In the rows, zero is written as 128.
T: a few groups of rows, each row roughly a mix of its group's hidden directions:
T (139 x 10):
[[121 121 162 178 130 147 184 117 127 159]
 [117 114 107 156 120 103 119 196  91 125]
 [137 100 162 149  95 174 127  91 129  92]
 [ 96 157 135 113 168  91 115 171 120  95]
 [134  93 130 124 144 111 100 152  58 116]
 [ 81 134 151 154 139 171 130  95 157  96]
 [117 136  98 119 157  68 118 167 112 156]
 [115  95 117 115 102 126 143  93  62 144]
 [ 89 106  87 159 118 169 148 137  92 117]
 [145 106 158 160 103 164 181 107 143 144]
 [109 153 159 175 131  81 144 114 159 107]
 [111 139 159 100  88 104 132 179 147 159]
 [146 101  95 134 111  58 143 140 105 135]
 [164 123 130 145  59 145 137 125  93 111]
 [140 110 103 126 174 112 115 161  70 142]
 [154 164  89 134  87 158 143 105 143 162]
 [140 128 106 126 112  93 125 205 122 141]
 [ 82 134 163 151 117 164 141 110 173 107]
 [100 105 107 130 121  93 133 143  65 159]
 [133 127 162 170  90 116 175 140 161 146]
 [103 149 166 119 157 189 110 123 152 116]
 [108  67 105 138 155 136 107 146  85 138]
 [157 115 174 110  77 142 148 155 148 104]
 [ 73 113 116 136 109 158  99 129  76 128]
 [131  61 131 132 142 106 146 131  76 135]
 [107 102 139 160 112 164 120  84 115  80]
 [153 110 144 111  89 128 104  79 170 105]
 [ 92 139 114 150 161  72  88 140 139 137]
 [138  87 104 162 111 151 124  92  84 100]
 [129 154 133  80 165  92 116 175 114 121]
 [155 156 124 129 154  95  88 159 156 169]
 [103 169 147 136 175 109 108  98 108  93]
 [116 124 133  62 142 100 143 155 151  92]
 [133 128  97  85 107 117 110 185 117 163]
 [142 122 144 116 114 158 170  60 139 117]
 [133 102 145 136  87 168 182  99 113 126]
 [118 145 143 142 152  79 114 128  80  83]
 [ 86 143 125 143 139 182  96  90 147 143]
 [118 123  90 119 143  72 122 176 114 156]
 [140 119 114 145 159  89 110 170  76 109]
 [114 136 119 128 186 121 120 167 114 181]
 [110 106 119 145 198  94 116 139 116 153]
 [112 157 123 160 133  89  78 147  90 109]
 [ 76 115 102 144 114  89 110 152 160 159]
 [119  82 175 118 143  88 126 151 120  92]
 [135 142 155  76 133  90 108 158 113  88]
 [114 161 144 125 132 157 136 113 202 143]
 [157 117 160 129 102 183 142  94 120  95]
 [130 136  99 153 137 142 137 120 146 205]
 [123 121 154 124  69 160 157 120 151  88]
 [151 128 180  99 125  88 136 159 152  97]
 [119  83 117 133  79 130 161 168 152 108]
 [113 159 150 122 104 180 155 110 168 153]
 [147  96 138 106  64 158 139 152 120 104]
 [ 95 160 152 117 134 129 139 101 169 182]
 [133 143 138  80 158  91  94 158  95 115]
 [149 111 136 116 113 197  93 124 112  98]
 [ 85 145 147 173 165  98 164 128 129 142]
 [155 177 135 102  80 109 154 137 147 100]
 [112 125 101 129 121  79 129 185 107 161]
 [142  71 116 178 119 141 140 132  90 148]
 [118 157 102 110  90 148  99  68 128 118]
 [ 95 118 114 164 196 101 129 140 119 136]
 [ 92 123 103 137 140 179  98  80 122 142]
 [138 141 147 158  92  84 149 161 165 152]
 [141 155 115 143 138  92 101 188  95 114]
 [123 146 118 154 184  77 105 141 134 154]
 [132 127 118 147 130  80 150 170 148 182]
 [132 162 138  73 155  89 116 168 129 122]
 [129 107 143 131  78 163 178 107  98 129]
 [125 133 174 142 108 186 143  91 150 121]
 [178 131 135  84 120 152 140  91 165 113]
 [145  71  95 106  79 149 141 124 118 137]
 [107 140 138 125  63 105 127 138 118  77]
 [133 140 111 145 183  94  97 144 108 169]
 [123 109 122 118  84 128 174  87  84 117]
 [109  69 159 134 156 100 113  96 112 109]
 [134 161 140  70 146  88 113 166 127 116]
 [115 170 162 127 186 133 140 103 137 158]
 [110 163 120 122  84 142 153 120 185 150]
 [124 109 127 103  66 145 139 142 151  81]
 [126 191 121 148 133 111  93 174 131 114]
 [108 145 130 113 190  90 131 136 169 146]
 [123 110 123 153 166  94 124 175  78 127]
 [133 125 113 140 194 131 117 129 100 179]
 [129 108  75 111  72 149 148 153 119 123]
 [ 98 111 157 178 107 130 179 121 132 102]
 [123 138 148  90 162  98 146 154 185 132]
 [139  67 133 147  83 121 118 140  96 103]
 [ 84 144 133 143 136 149 127 143 153 195]
 [102  75 113 131 163 150 103 133  82 123]
 [131 147 105 128 138 120 151 162 152 199]
 [127 107 177 136  84 117 159 162 160 121]
 [112 177 152  90 137 112 131 150 180 140]
 [150 157  78 135 164 145 142  81 149 122]
 [110 114 171 100 169 137 129 167 172 125]
 [100 143 137 126  64 151 147 112 168 108]
 [119 177 121 101 152 157 145  89 166 145]
 [117 108 152 144  56 142 152 123 151 106]
 [121 110 132 157 167  89 120 176  87 130]
 [146 124  99 154  92 161 120 107  69 124]
 [114 154 111 122 174  94  72 154 123 126]
 [120 136 128  98 116 133 110  88 145  58]
 [152 117 133 108  63 167 147 123 160 134]
 [101  64 146 111 141 156 111 165 119 115]
 [114 111 116 146 198  90 120 141 118 155]
 [129 154 125  74 145  91 115 176 107 119]
 [161 116 116 121  93 184 144 120 132  81]
 [154  92 119  96  81 174 141 117 137 108]
 [101 178 137 111 158 111 126 102 181 130]
 [147 131 104 143 116 123 157 147 154 199]
 [118 103 159 160 103 170 174 108 134 104]
 [ 95 112 163 116 163 103 109 156 108  82]
 [138 113 122  98 119 140 135  83 174  77]
 [101 134  90 138  77 104 110 175 117 140]
 [152 144  70 133 150 145 127  74 118 111]
 [172 104 141 132 102 133  98 114 148  70]
 [133  81 130 109 126  62 145 157 142 130]
 [ 80 152 106 142 133  92  94 136 171 147]
 [145 155 141 108 148 156 103  63 105 114]
 [115  98 141 153 171 136 110  65 112 134]
 [153 122 106 144  79 162 126 110  74 116]
 [110 125 146 151 136 162 138  86  68 108]
 [130 146 106 127 189  90 102 129 113 166]
 [ 99 124 103 132 144 186 103  81 124 143]
 [120 131 139 105 139 161 155  57 109 143]
 [129 102 140 135  79 173 163 129  86 134]
 [108 148 147 130 131 181 144  64 127 127]
 [126 102 151 147  88 164 179  99 117 112]
 [119 141 148 139 170  77 118 130  88  90]
 [149  81 120 163 170 129 121 129  78 128]
 [ 86  94 123 156 161 159  92 105 123 154]
 [150  92 115 151  99 157 135  82 138 171]
 [138 193 141 109 105 152 140 164 152 110]
 [137 149 135 115 113 193 155 101 167 118]
 [161 167 118 114 180 117 105 108 118  90]
 [136 150 120 132 164  80 108 150 179 152]
 [125 145  98  84 137 105  69 140 124  99]
 [156 118 110 117 152  67 106 165 101 122]]
the three rows of each list that fit no group, in list order (the others fit one group, some only roughly):
- J660: [110 153 143 165 149  90 133 175 150 163]
- J25: [ 80 119 119 167 162  83 145 129 100 119]
- J714: [115 175 150 171 135 172 113  98 142 145]
- J465: [103 174 138  71 114 116  92 129 124 105]
- J53: [153  89 151 120 101 107 126 146  90  77]
- J680: [166 141 106 101 130  89 113 176  91 119]
- J813: [149 117 119 157 124 196 105  89 117 125]
- J518: [ 89 134 158 176 119 180 141 106 125 133]
- J141: [157 141 138 153 123 115 182 153 108 177]
- J301: [140 119 138  94 161 149 155  62 134 141]
- J476: [125  76 168 136 120 107 148 128 122  73]
- J417: [ 98 125 153 174 128 162 146 107 175 152]
- J934: [138 148 106 110 191 136  82 109 113 141]
 => J813 J141 J476
- J372: [101 115 134 121 159  64  96 157 107 128]
- J281: [103 155 113 161 123 174  95  82 110 129]
- J884: [126  84 148 154 174 105 142 155  87 135]
- J341: [105 179 111 141 127 161 138 116 139 185]
- J966: [119 116 124 165  85 167 152 111  80 145]
- J450: [140  49 141 148 121 124 142 150 106 119]
- J697: [121  81 141 138 160  84 120 166  94 117]
- J255: [144 129 101 107  65 114 121 127  77 124]
- J70: [125 109 131 129  41 146 133 124 132 130]
- J39: [130  73 121 158 108 158 106 131  78 128]
 => J372 J341 J966
- J751: [132 140 138 132  71  90 121 170 163 111]
- J41: [109 169 111 112 185 133 111 137 135 173]
- J961: [134 107 129 128 196 117 118 131  92 169]
- J432: [141 145 117 115  64 125 158 118 170 102]
- J805: [122  78 110 112  73 115 146 134  94 147]
- J868: [117  96 117 100 186 117  90 163 123 137]
- J525: [103 176 109 146 133  88 102 159  90 131]
- J582: [137 139  76 133  75 147 147 116 135 169]
- J828: [134  74  97 132 126  80 104 137  93 113]
- J946: [129 186 140  97 128  98 152 130 176 118]
- J587: [120 133 172 150  89 188 153 124 125 131]
- J936: [141 150 111 115  73 135 164 107 176 122]
- J579: [152 104  96 183 117 148 131  97  88 125]
- J629: [118 136 180 164 188 136 124 111 115 129]
 => J961 J868 J579
